In the data rows, the value 128 means zero.
Here are some points:
[140  77 135 142 141 127  22 130 139 188 138 127 108 151 137  99]
[146 105  99 124 124 135 144 135 167 142 110 108 132  99 161  87]
[137 143 174 141 158  91 141 156 137  97 134 147 136  81 104 170]
[ 83 155 230 155 137 106 163 219 128 157 104 114 108 161  25  63]
[128 162  77 185 134 127 192  81  73  70 114 137 145 160 164 160]
[149 122 146 102 153  98 110 136 147 121 133 131 144 143 121 152]
[122  71 215 182 115 158 105 172 160 185 101  88  99 112 111  57]
[127 130 185 103 147  81 130 196 162 118  97 154 133 133  79  79]
[138  92 219 106  98 154 105 172  70  32 168 193 112 163 145 248]
[ 71 163 227 165 140 112  75 231 133 211  50  83  93 180   0  11]
[112 184  11 140 105 183 149  73  53  13 126 157 134 176 192 242]
[150 129 150  88 141 101 138 117 144 111 154 130 152 103 115 139]
[162 117 151 131 148 116 140 139 134  71 177 144 136  71 161 215]
[149 114 131 137 152 114 114 111 117 100 162 150 133  96 165 229]
[144 115 169 135 142  89 167 115  60  76 106 129 146 166 130 121]
[140 121 147  92 146  92 132 104 114 127 167 125 141 138 117 144]
[ 82 182   0 106  61 180 219  85 154 158  81  90 147 139 147  13]
[ 89 196 228  96 145  96 166 214 125  75 140 143 116  88  29 155]
[140 139  99  64 132 103 170 106 136  90 155 145 142 108 160 185]
[134  64 205 130  87 148  51 166 111 152 134 149  98 152 117 108]
[120  81 226 112 110 160 123 173 152 131 148  98 106  82 130 157]
[145 127 110 116 134 119 129  99 105 102 174 147 138 140 158 188]
[153 120 130 101 137 110 154 121 127  86 162 150 151 118 141 128]
[104 153  37 155 101 194 114  73 110 144 174 119 110 116 157 132]
[130 135  87 121 127 117 189 109 162 183  86  88 149 118 115  45]
[101 113 196 143 151 119  34 177 138 223 173 102  96 134  56 101]
[106 181  31 142 114 158 114  60 137 128 144 139 132  86 143 146]
Here are 10 more points, each followed by its number:
[153 125 113 158 150 111 127 103 112 120 147 132 135 108 165 182] 0
[142 102 135 127 133  99 169 139 138 163  97 113 138 143 131  37] 1
[124 152 194 129 147 105 103 174  93  87 157 188 107 163  96 206] 2
[ 90 170 218 120 136 108  97 205 136 119 138 157 109 118  42 195] 3
[141  98 181 185 143 106 178 132 121 152 105 116 127 133 124 119] 4
[109 147  55 170 124 147 128  76 131 176 107 116 120 122 138 126] 5
[116 153  68 123 126 148  99  69 107 126 145 162 139 161 143 138] 6
[ 98 169  26 102  95 171 113  91 173 159 125  88 132  95 134  53] 7
[136 118 152 205 155 103  85 103 103 163  91 154 145 169 101  82] 8
[127 106 106 169 134 130 102  94 121 214 129  85 116 121 146 104] 9
Which of these numbered points is nearest to each point below, ignoring the 3 directions in which the first points spread most? Its number follows each.
[139 112 222 142 117 127 200 144 103 102 116 146 144 138 105 160] > 4
[140 116 111 142 148 111  86 109 142 148 132 138 139 129 136 135] > 0
[ 80 164   0 116  72 208  56  69 148 164 128 131 117 151 172 174] > 3
[131 142  71  55 128 125 146 127 192 111 132 105 138  75 147  99] > 7
[126 174  54  73 111 130 149  77 148 131 131 130 144  89 132 124] > 7
[182 127 165  77 143 101 249 158 114   0 173 171 159 101 166 196] > 1
[127  99 229 173 110 137 170 162 100 111 105 140 115 160 111 108] > 4
[151 101 144 144 143  96  89 128 140 171 126 109 128 101 136 151] > 0
[144 126 126 128 150 105 170  90  91 124 175 129 132  98 156 190] > 9
[146 107 131 138 155 101 139 130 135 133 120 107 123  84 157 165] > 0
[138 137 114 201 147 113 165  96  79 123 113 128 145 154 144 106] > 8
[133 115 138 127 138 108  60  91 108 164 151 145 150 185 104  85] > 6
[147 109 108 159 137 130 142 125 139 163 108 106 120 129 157 114] > 0
[143 117 168 113 145  90 146 159 152 169  97 111 130 144  86  15] > 1
[145  80 136  96 124 108  84 138 172 198 105 115 133 114 117  27] > 1
[ 99 176  16 150 102 184 117  77 126 141 112 127 116 139 157 103] > 2
[139  85 204 132 123 127 161 174 127 130  92  97 124 146 116  48] > 1
[ 96 127 196 172 149 118 137 186 139 201 121  81  93 128  69  84] > 9
[128 142  88  88 129 129 107  98  96  81 152 156 145 147 142 122] > 6
[131  77 229  78  99 148 112 193 201 149 116  96 116  97  84  85] > 7
[ 99 179 220 121 146  91 127 201  92  56 147 200 114 148  50 187] > 2
